Two rows play each game, the first against the second. How much does the first row win by? 15 is about a draw, 30 a big win and 0 a big loss. Wins can go round in a circle: one row can beat a second, the second a third and the third the first. Each row has two weighted sums of its numbers, A and B, taken from their middle values. A row wins by its A times the other's B, less its B times the other's A.
(0.9, 1.0, -0.8, 1.3, -1.2, -1.3, -0.8, 0.7, 1.6, 0.9)
(0.9, -1.4, 1.3, -0.8, 0.8, 0.8, 1.2, -1.4, -0.6, -1.1) >> 20
(-1.1, -0.9, -0.8, -0.8, -1.2, 0.8, -0.8, 0.7, -0.6, 0.9)
(-1.1, -1.4, -0.8, -0.8, 0.8, 0.8, -0.8, 0.7, -0.6, -1.1) >> 13
(0.9, -1.2, 1.3, -0.8, 0.8, 0.8, 1.2, 0.7, -0.6, -1.1)
(0.9, -0.7, 1.3, -0.8, 0.8, 0.8, 1.2, 0.7, -0.6, -1.1) >> 17
(0.9, 0.9, 1.3, 1.3, 0.8, 0.8, 1.2, -1.4, 1.6, -1.1)
(0.9, -0.1, 1.3, -0.8, 0.8, 0.8, 1.2, -1.4, -0.6, -1.1) >> 14
(-1.1, -0.1, -0.8, -0.8, -1.2, -1.3, -0.8, 0.7, -0.6, 0.9)
(0.9, 0.2, 1.3, -0.8, 0.8, 0.8, 1.2, -1.4, 1.6, -1.1) >> 16
(0.9, -0.1, 1.3, -0.8, 0.8, 0.8, 1.2, -1.4, 1.6, -1.1)
(-1.1, -1.3, -0.8, -0.8, 0.8, 0.8, -0.8, 0.7, -0.6, 0.9) >> 10
(0.9, -1.1, 1.3, -0.8, 0.8, 0.8, 1.2, -1.4, -0.6, -1.1)
(-1.1, 1.8, -0.8, 1.3, -1.2, -1.3, -0.8, 0.7, 1.6, 0.9) >> 15
(-1.1, 0.3, -0.8, 1.3, -1.2, -1.3, -0.8, 0.7, -0.6, 0.9)
(-1.1, -0.2, -0.8, -0.8, -1.2, -1.3, -0.8, 0.7, 1.6, 0.9) >> 18
(0.9, 1.3, -0.8, 1.3, -1.2, -1.3, -0.8, 0.7, 1.6, 0.9)
(0.9, 0.8, -0.8, 1.3, -1.2, -1.3, -0.8, 0.7, -0.6, 0.9) >> 20
(-1.1, 0.3, -0.8, 1.3, -1.2, -1.3, -0.8, 0.7, -0.6, 0.9)
(0.9, -1.4, 1.3, -0.8, 0.8, 0.8, 1.2, -1.4, -0.6, -1.1) >> 11
(0.9, -0.3, 1.3, -0.8, 0.8, 0.8, 1.2, -1.4, -0.6, -1.1)
(-1.1, -0.7, -0.8, -0.8, -1.2, 0.8, -0.8, 0.7, -0.6, 0.9) >> 16
(0.9, 0.2, 1.3, -0.8, 0.8, 0.8, 1.2, -1.4, 1.6, -1.1)
(0.9, -0.3, 1.3, -0.8, 0.8, 0.8, 1.2, 0.7, -0.6, -1.1) >> 8
(-1.1, 0.0, -0.8, -0.8, -1.2, -1.3, -0.8, 0.7, -0.6, 0.9)
(0.9, 1.6, -0.8, 1.3, 0.8, -1.3, 1.2, -1.4, 1.6, -1.1) >> 23
(-1.1, 0.1, -0.8, 1.3, -1.2, -1.3, -0.8, 0.7, 1.6, 0.9)
(0.9, 1.2, -0.8, 1.3, -1.2, -1.3, -0.8, -1.4, -0.6, 0.9) >> 21
(-1.1, -1.0, -0.8, -0.8, 0.8, 0.8, -0.8, 0.7, -0.6, 0.9)
(0.9, 0.6, 1.3, 1.3, 0.8, -1.3, 1.2, -1.4, 1.6, -1.1) >> 24
(0.9, 1.6, -0.8, 1.3, -1.2, -1.3, -0.8, -1.4, -0.6, 0.9)
(0.9, -1.2, 1.3, -0.8, 0.8, 0.8, 1.2, 0.7, -0.6, -1.1) >> 24
(0.9, -0.9, 1.3, -0.8, 0.8, 0.8, 1.2, -1.4, -0.6, -1.1)
(-1.1, -0.3, -0.8, -0.8, -1.2, 0.8, -0.8, 0.7, -0.6, 0.9) >> 17
(0.9, -1.6, 1.3, -0.8, 0.8, 0.8, 1.2, 0.7, -0.6, -1.1)
(0.9, 0.4, -0.8, 1.3, -1.2, -1.3, -0.8, 0.7, -0.6, 0.9) >> 8
(0.9, 1.4, 1.3, 1.3, 0.8, -1.3, 1.2, -1.4, 1.6, -1.1)
(0.9, -1.6, 1.3, -0.8, 0.8, 0.8, 1.2, -1.4, -0.6, -1.1) >> 18
(-1.1, -1.2, -0.8, -0.8, 0.8, 0.8, -0.8, 0.7, -0.6, 0.9)
(0.9, -1.7, 1.3, -0.8, 0.8, 0.8, 1.2, -1.4, -0.6, -1.1) >> 25
(-1.1, 0.1, -0.8, 1.3, -1.2, -1.3, -0.8, 0.7, -0.6, 0.9)
(-1.1, -0.3, -0.8, -0.8, 0.8, 0.8, -0.8, 0.7, -0.6, 0.9) >> 22
(0.9, -0.3, -0.8, -0.8, 0.8, 0.8, -0.8, 0.7, -0.6, -1.1)
(0.9, -1.7, 1.3, -0.8, 0.8, 0.8, 1.2, 0.7, -0.6, -1.1) >> 21
(-1.1, -1.3, -0.8, -0.8, 0.8, 0.8, 1.2, 0.7, -0.6, -1.1)
(0.9, 0.9, 1.3, 1.3, 0.8, 0.8, 1.2, -1.4, 1.6, -1.1) >> 19
(0.9, -0.6, 1.3, -0.8, 0.8, 0.8, 1.2, 0.7, -0.6, -1.1)
(0.9, -1.7, 1.3, -0.8, 0.8, 0.8, 1.2, 0.7, -0.6, -1.1) >> 10
(-1.1, -1.0, -0.8, -0.8, 0.8, 0.8, -0.8, 0.7, -0.6, 0.9)
(-1.1, -1.1, -0.8, -0.8, 0.8, 0.8, -0.8, 0.7, -0.6, 0.9) >> 16
(-1.1, -0.1, -0.8, -0.8, 0.8, -1.3, -0.8, 0.7, -0.6, 0.9)
(0.9, 0.6, -0.8, 1.3, -1.2, -1.3, -0.8, 0.7, -0.6, 0.9) >> 25
(-1.1, -0.6, -0.8, -0.8, 0.8, 0.8, -0.8, 0.7, -0.6, 0.9)
(0.9, 0.6, 1.3, 1.3, 0.8, 0.8, 1.2, -1.4, 1.6, -1.1) >> 12
(-1.1, 1.9, -0.8, 1.3, -1.2, -1.3, -0.8, -1.4, -0.6, 0.9)
(-1.1, -0.4, -0.8, -0.8, -1.2, -1.3, -0.8, 0.7, 1.6, 0.9) >> 15
(-1.1, -0.1, -0.8, -0.8, -1.2, -1.3, -0.8, 0.7, -0.6, 0.9)
(-1.1, 0.1, -0.8, 1.3, -1.2, -1.3, -0.8, 0.7, -0.6, 0.9) >> 14
(0.9, -1.3, 1.3, -0.8, 0.8, 0.8, 1.2, -1.4, -0.6, -1.1)
(-1.1, 0.4, -0.8, 1.3, -1.2, -1.3, -0.8, 0.7, -0.6, 0.9) >> 19
(-1.1, -0.6, -0.8, -0.8, 0.8, 0.8, -0.8, 0.7, -0.6, -1.1)
(-1.1, -1.3, -0.8, -0.8, 0.8, 0.8, -0.8, 0.7, -0.6, 0.9) >> 19
(-1.1, -0.3, -0.8, -0.8, 0.8, 0.8, -0.8, 0.7, -0.6, 0.9)
(0.9, -0.6, 1.3, -0.8, 0.8, 0.8, 1.2, -1.4, -0.6, -1.1) >> 17
(0.9, 1.4, -0.8, 1.3, -1.2, -1.3, -0.8, 0.7, 1.6, 0.9)
(-1.1, 0.0, -0.8, 1.3, -1.2, -1.3, -0.8, 0.7, -0.6, 0.9) >> 16
(0.9, -0.8, 1.3, -0.8, 0.8, 0.8, 1.2, -1.4, -0.6, -1.1)
(-1.1, -1.2, -0.8, -0.8, 0.8, 0.8, -0.8, 0.7, -0.6, 0.9) >> 11
(-1.1, -1.3, -0.8, -0.8, 0.8, 0.8, -0.8, 0.7, -0.6, 0.9)
(-1.1, -0.2, -0.8, -0.8, -1.2, -1.3, -0.8, 0.7, -0.6, 0.9) >> 15
(0.9, 0.8, -0.8, 1.3, -1.2, -1.3, -0.8, 0.7, 1.6, 0.9)
(0.9, -0.7, 1.3, -0.8, 0.8, 0.8, 1.2, -1.4, -0.6, -1.1) >> 18
(-1.1, 0.1, -0.8, 1.3, -1.2, -1.3, -0.8, 0.7, -0.6, 0.9)
(0.9, -1.3, 1.3, -0.8, 0.8, 0.8, 1.2, 0.7, -0.6, -1.1) >> 16
(-1.1, -1.7, -0.8, -0.8, 0.8, 0.8, 1.2, 0.7, -0.6, -1.1)
(0.9, 0.8, -0.8, 1.3, -1.2, -1.3, -0.8, 0.7, -0.6, 0.9) >> 12
(-1.1, 1.7, -0.8, 1.3, -1.2, -1.3, -0.8, 0.7, 1.6, 0.9)
(-1.1, -0.4, -0.8, -0.8, -1.2, -1.3, -0.8, 0.7, 1.6, 0.9) >> 27
(-1.1, 1.8, -0.8, 1.3, -1.2, -1.3, -0.8, 0.7, 1.6, 0.9)
(-1.1, -0.2, -0.8, -0.8, -1.2, -1.3, -0.8, 0.7, 1.6, 0.9) >> 28
(0.9, 0.2, 1.3, -0.8, 0.8, 0.8, 1.2, -1.4, 1.6, -1.1)
(-1.1, -0.4, -0.8, -0.8, -1.2, -1.3, -0.8, 0.7, 1.6, 0.9) >> 16
(0.9, 1.7, -0.8, 1.3, -1.2, -1.3, -0.8, -1.4, -0.6, 0.9)
(0.9, 1.2, 1.3, 1.3, 0.8, 0.8, 1.2, -1.4, 1.6, -1.1) >> 17
(0.9, 1.1, 1.3, 1.3, 0.8, -1.3, 1.2, -1.4, 1.6, -1.1)
(0.9, 1.7, 1.3, 1.3, 0.8, 0.8, 1.2, -1.4, 1.6, -1.1) >> 13
(0.9, 1.9, -0.8, 1.3, -1.2, -1.3, -0.8, 0.7, 1.6, 0.9)
(0.9, -1.5, 1.3, -0.8, 0.8, 0.8, 1.2, 0.7, -0.6, -1.1) >> 14
(0.9, -0.7, 1.3, -0.8, 0.8, 0.8, 1.2, -1.4, -0.6, -1.1)
(0.9, -0.4, 1.3, -0.8, 0.8, 0.8, 1.2, -1.4, -0.6, -1.1) >> 15
(0.9, 0.8, -0.8, 1.3, -1.2, -1.3, -0.8, 0.7, 1.6, 0.9)
(0.9, 0.6, 1.3, 1.3, 0.8, 0.8, 1.2, -1.4, 1.6, -1.1) >> 16
(0.9, -0.3, -0.8, -0.8, 0.8, 0.8, -0.8, 0.7, -0.6, 0.9)
(0.9, -1.7, 1.3, -0.8, 0.8, 0.8, 1.2, 0.7, -0.6, -1.1) >> 14
(0.9, -0.7, 1.3, -0.8, 0.8, 0.8, 1.2, 0.7, -0.6, -1.1)
(0.9, -1.2, 1.3, -0.8, 0.8, 0.8, 1.2, -1.4, -0.6, -1.1) >> 9
(-1.1, 1.5, -0.8, 1.3, -1.2, -1.3, -0.8, 0.7, 1.6, 0.9)
(0.9, -0.3, 1.3, -0.8, 0.8, 0.8, 1.2, -1.4, -0.6, -1.1) >> 14
(0.9, 1.4, 1.3, 1.3, 0.8, 0.8, 1.2, -1.4, 1.6, -1.1)
(-1.1, -1.5, -0.8, -0.8, 0.8, 0.8, -0.8, 0.7, -0.6, -1.1) >> 12
(-1.1, -0.5, -0.8, -0.8, -1.2, -1.3, -0.8, 0.7, 1.6, 0.9)
(0.9, 1.3, 1.3, 1.3, 0.8, 0.8, 1.2, -1.4, 1.6, -1.1) >> 9
(-1.1, -0.1, -0.8, -0.8, -1.2, 0.8, -0.8, 0.7, -0.6, 0.9)
(-1.1, 2.0, -0.8, 1.3, -1.2, -1.3, 1.2, -1.4, -0.6, 0.9) >> 10
(0.9, 1.0, 1.3, 1.3, 0.8, 0.8, 1.2, -1.4, 1.6, -1.1)
(-1.1, 1.9, -0.8, 1.3, -1.2, -1.3, -0.8, -1.4, -0.6, 0.9) >> 15
(-1.1, 0.3, -0.8, 1.3, -1.2, -1.3, -0.8, 0.7, -0.6, 0.9)
(0.9, 1.8, -0.8, 1.3, -1.2, -1.3, -0.8, 0.7, 1.6, 0.9) >> 16
(-1.1, 0.4, -0.8, 1.3, -1.2, -1.3, -0.8, 0.7, -0.6, 0.9)
(-1.1, -0.1, -0.8, -0.8, 0.8, -1.3, -0.8, 0.7, -0.6, 0.9) >> 22
(0.9, 0.4, 1.3, -0.8, 0.8, 0.8, 1.2, -1.4, 1.6, -1.1)
(0.9, 1.2, 1.3, 1.3, 0.8, 0.8, 1.2, -1.4, 1.6, -1.1) >> 12
(-1.1, -0.9, -0.8, -0.8, -1.2, 0.8, -0.8, 0.7, -0.6, 0.9)
(-1.1, 0.4, -0.8, 1.3, -1.2, -1.3, -0.8, 0.7, -0.6, 0.9) >> 13
(0.9, -1.7, 1.3, -0.8, 0.8, 0.8, 1.2, 0.7, -0.6, -1.1)
(-1.1, -1.4, -0.8, -0.8, 0.8, 0.8, -0.8, 0.7, -0.6, -1.1) >> 13
(0.9, 0.7, 1.3, 1.3, 0.8, 0.8, 1.2, -1.4, 1.6, -1.1)
(0.9, 0.7, 1.3, 1.3, 0.8, 0.8, 1.2, -1.4, 1.6, -1.1) >> 15
(-1.1, 1.9, -0.8, 1.3, -1.2, -1.3, -0.8, 0.7, 1.6, 0.9)
(0.9, 1.3, -0.8, 1.3, -1.2, -1.3, -0.8, -1.4, -0.6, 0.9) >> 22
(0.9, 0.6, -0.8, 1.3, -1.2, -1.3, -0.8, 0.7, -0.6, 0.9)
(-1.1, -0.1, -0.8, 1.3, 0.8, 0.8, -0.8, 0.7, -0.6, 0.9) >> 17
(-1.1, -0.8, -0.8, -0.8, 0.8, 0.8, -0.8, 0.7, -0.6, 0.9)
(-1.1, 0.1, -0.8, -0.8, -1.2, -1.3, -0.8, 0.7, -0.6, 0.9) >> 15
